[[123 111 128 128 139 126 118 128 117 126]
 [129 130 120 129 127 129 135 134 125 129]
 [126 139 138 108 131 136  98 130 125 121]
 [129 129 124 128 127 128 131 131 127 128]]
->
[[129 129 124 128 127 128 131 131 127 128]
 [123 111 128 128 139 126 118 128 117 126]
 [129 130 120 129 127 129 135 134 125 129]
 [126 139 138 108 131 136  98 130 125 121]]

[[133 116 151]
 [123 126 115]
 [134 112 154]
 [135 121 143]
 [118 123 118]
 [134 130 138]
 [117 114 117]]
->
[[117 114 117]
 [133 116 151]
 [123 126 115]
 [134 112 154]
 [135 121 143]
 [118 123 118]
 [134 130 138]]

[[130 111 138 132 137 136 110 136 133 113 127 129 109 123 125]
 [125 111 145 124 140 140 120 138 141 108 118 137 109 120 105]
 [122 139 125 143 123 109 129 120 118 144 143 117 128 146 141]]
->
[[122 139 125 143 123 109 129 120 118 144 143 117 128 146 141]
 [130 111 138 132 137 136 110 136 133 113 127 129 109 123 125]
 [125 111 145 124 140 140 120 138 141 108 118 137 109 120 105]]

[[123 135 146 127 147 144 153 138 146 144 132 152 111 155 140 114]
 [115 111 135 113 151 146 140 154 142 155 129 153 143 151 139 131]
 [127 127 144 113 123 115 106 147 131 118 125 124 157 125 150 154]
 [129 117 116 129 128 130 121 134 121 133 130 124 148 120 123 141]
 [129 141 148 126 131 127 132 132 138 124 129 135 121 139 143 127]
 [125 136 145 128 145 143 152 135 145 142 132 150 110 153 139 114]]
->
[[125 136 145 128 145 143 152 135 145 142 132 150 110 153 139 114]
 [123 135 146 127 147 144 153 138 146 144 132 152 111 155 140 114]
 [115 111 135 113 151 146 140 154 142 155 129 153 143 151 139 131]
 [127 127 144 113 123 115 106 147 131 118 125 124 157 125 150 154]
 [129 117 116 129 128 130 121 134 121 133 130 124 148 120 123 141]
 [129 141 148 126 131 127 132 132 138 124 129 135 121 139 143 127]]

[[109 124 127 147 110 112 140 127 118]
 [141 144 149 129 130 133 113 138 128]
 [117 119 124 132 117 122 131 129 118]
 [130 115 130 133 113 124 117 132 108]
 [129 138 146 129 122 129 117 140 120]]
->
[[129 138 146 129 122 129 117 140 120]
 [109 124 127 147 110 112 140 127 118]
 [141 144 149 129 130 133 113 138 128]
 [117 119 124 132 117 122 131 129 118]
 [130 115 130 133 113 124 117 132 108]]

[[128 131 113 127 125 125]
 [126 131 113 123 120 120]
 [109 130 109 123 136 130]
 [107 129 107 123 136 131]
 [113 131 113 123 135 128]
 [124 131 115 118 116 116]
 [130 131 113 139 132 128]
 [129 131 113 131 127 128]
 [122 131 117 123 134 128]
 [107 129 107 123 136 131]]
->
[[107 129 107 123 136 131]
 [128 131 113 127 125 125]
 [126 131 113 123 120 120]
 [109 130 109 123 136 130]
 [107 129 107 123 136 131]
 [113 131 113 123 135 128]
 [124 131 115 118 116 116]
 [130 131 113 139 132 128]
 [129 131 113 131 127 128]
 [122 131 117 123 134 128]]

[[120 125 145 137 116]
 [132 156 140 125 155]
 [127 152 141 122 148]
 [131 144 133 120 141]]
->
[[131 144 133 120 141]
 [120 125 145 137 116]
 [132 156 140 125 155]
 [127 152 141 122 148]]

[[118 145 121 140 153 116 105 135 124 142 107]
 [103 132 101 141 119 127 136 110 124 145 140]]
->
[[103 132 101 141 119 127 136 110 124 145 140]
 [118 145 121 140 153 116 105 135 124 142 107]]

[[127 148 153 139 130 130]
 [127 148 154 139 127 134]
 [118 115 123 137 125 147]
 [118 149 127 132 140 154]
 [131 140 113 114 143 123]
 [120 113 124 141 119 152]
 [121 120 120 136 129 152]]
->
[[121 120 120 136 129 152]
 [127 148 153 139 130 130]
 [127 148 154 139 127 134]
 [118 115 123 137 125 147]
 [118 149 127 132 140 154]
 [131 140 113 114 143 123]
 [120 113 124 141 119 152]]
---
[[136 116]
 [136 150]
 [127 116]
 [141 153]
 [123 119]
 [137 131]
 [125 114]
 [117 112]
 [134 144]]
->
[[116 150 116 153 119 131 114 112 144]
 [136 136 127 141 123 137 125 117 134]]

[[146 150 126 113 144 133 127 128]
 [151 156 144 125 142 134 142 140]
 [139 144 155 143 132 137 142 150]
 [113 112 137 146 116 129 128 135]
 [141 150 131 122 148 145 118 136]
 [131 143 128 127 148 152 105 138]
 [136 130 144 135 117 114 156 132]
 [141 150 156 142 140 146 135 153]
 [131 122 136 131 113 108 155 125]
 [136 138 110 107 141 130 116 116]
 [116 115 141 147 115 127 134 137]
 [148 146 136 119 133 121 148 129]]
->
[[128 140 150 135 136 138 132 153 125 116 137 129]
 [127 142 142 128 118 105 156 135 155 116 134 148]
 [133 134 137 129 145 152 114 146 108 130 127 121]
 [144 142 132 116 148 148 117 140 113 141 115 133]
 [113 125 143 146 122 127 135 142 131 107 147 119]
 [126 144 155 137 131 128 144 156 136 110 141 136]
 [150 156 144 112 150 143 130 150 122 138 115 146]
 [146 151 139 113 141 131 136 141 131 136 116 148]]

[[124 117 102 114 128 136 129 126 102 116 126]
 [126 118 102 110 128 129 129 125 101 129 126]
 [130 112 105 109 124 132 128 123 107 133 129]
 [128 110 105 118 123 131 127 124 110 133 129]
 [124 119 101 113 129 128 130 126 100 128 111]]
->
[[126 126 129 129 111]
 [116 129 133 133 128]
 [102 101 107 110 100]
 [126 125 123 124 126]
 [129 129 128 127 130]
 [136 129 132 131 128]
 [128 128 124 123 129]
 [114 110 109 118 113]
 [102 102 105 105 101]
 [117 118 112 110 119]
 [124 126 130 128 124]]

[[126 123 110 127 123 115 146 125 151 141 114 131 146 114 108]
 [123 113 152 104 120 117 109 143 118 144 116 134 138 104 124]
 [118 100 104 129 136 135 156 130 115 138 130 134 129 136 136]
 [154 100 126 109 155 130 100 113 122 144 117 121 102 101 151]
 [129 122 124 143 150 111 155 101 126 132 143 121 135 146 135]]
->
[[108 124 136 151 135]
 [114 104 136 101 146]
 [146 138 129 102 135]
 [131 134 134 121 121]
 [114 116 130 117 143]
 [141 144 138 144 132]
 [151 118 115 122 126]
 [125 143 130 113 101]
 [146 109 156 100 155]
 [115 117 135 130 111]
 [123 120 136 155 150]
 [127 104 129 109 143]
 [110 152 104 126 124]
 [123 113 100 100 122]
 [126 123 118 154 129]]

[[154 119 119  98 153 141 134]
 [136 138 152 143 101 108 116]
 [151 143 133 102 155 118 115]
 [133 137 148 150 103 108 117]
 [106 109 129 117 133 123 148]]
->
[[134 116 115 117 148]
 [141 108 118 108 123]
 [153 101 155 103 133]
 [ 98 143 102 150 117]
 [119 152 133 148 129]
 [119 138 143 137 109]
 [154 136 151 133 106]]

[[140 139 145 132 125 133 148 121 123 102 136]
 [140 139 145 132 125 133 148 121 123 102 136]]
->
[[136 136]
 [102 102]
 [123 123]
 [121 121]
 [148 148]
 [133 133]
 [125 125]
 [132 132]
 [145 145]
 [139 139]
 [140 140]]

[[127 125 128 127 127 130 128]
 [129 125 126 128 127 128 128]
 [114 141 107 114 128 108 134]
 [126 128 130 126 127 131 129]
 [128 129 130 127 128 128 126]
 [111 120 138 142 107 117 109]
 [112 108 123 112 137 107 142]
 [132 125 125 128 126 127 129]]
->
[[128 128 134 129 126 109 142 129]
 [130 128 108 131 128 117 107 127]
 [127 127 128 127 128 107 137 126]
 [127 128 114 126 127 142 112 128]
 [128 126 107 130 130 138 123 125]
 [125 125 141 128 129 120 108 125]
 [127 129 114 126 128 111 112 132]]
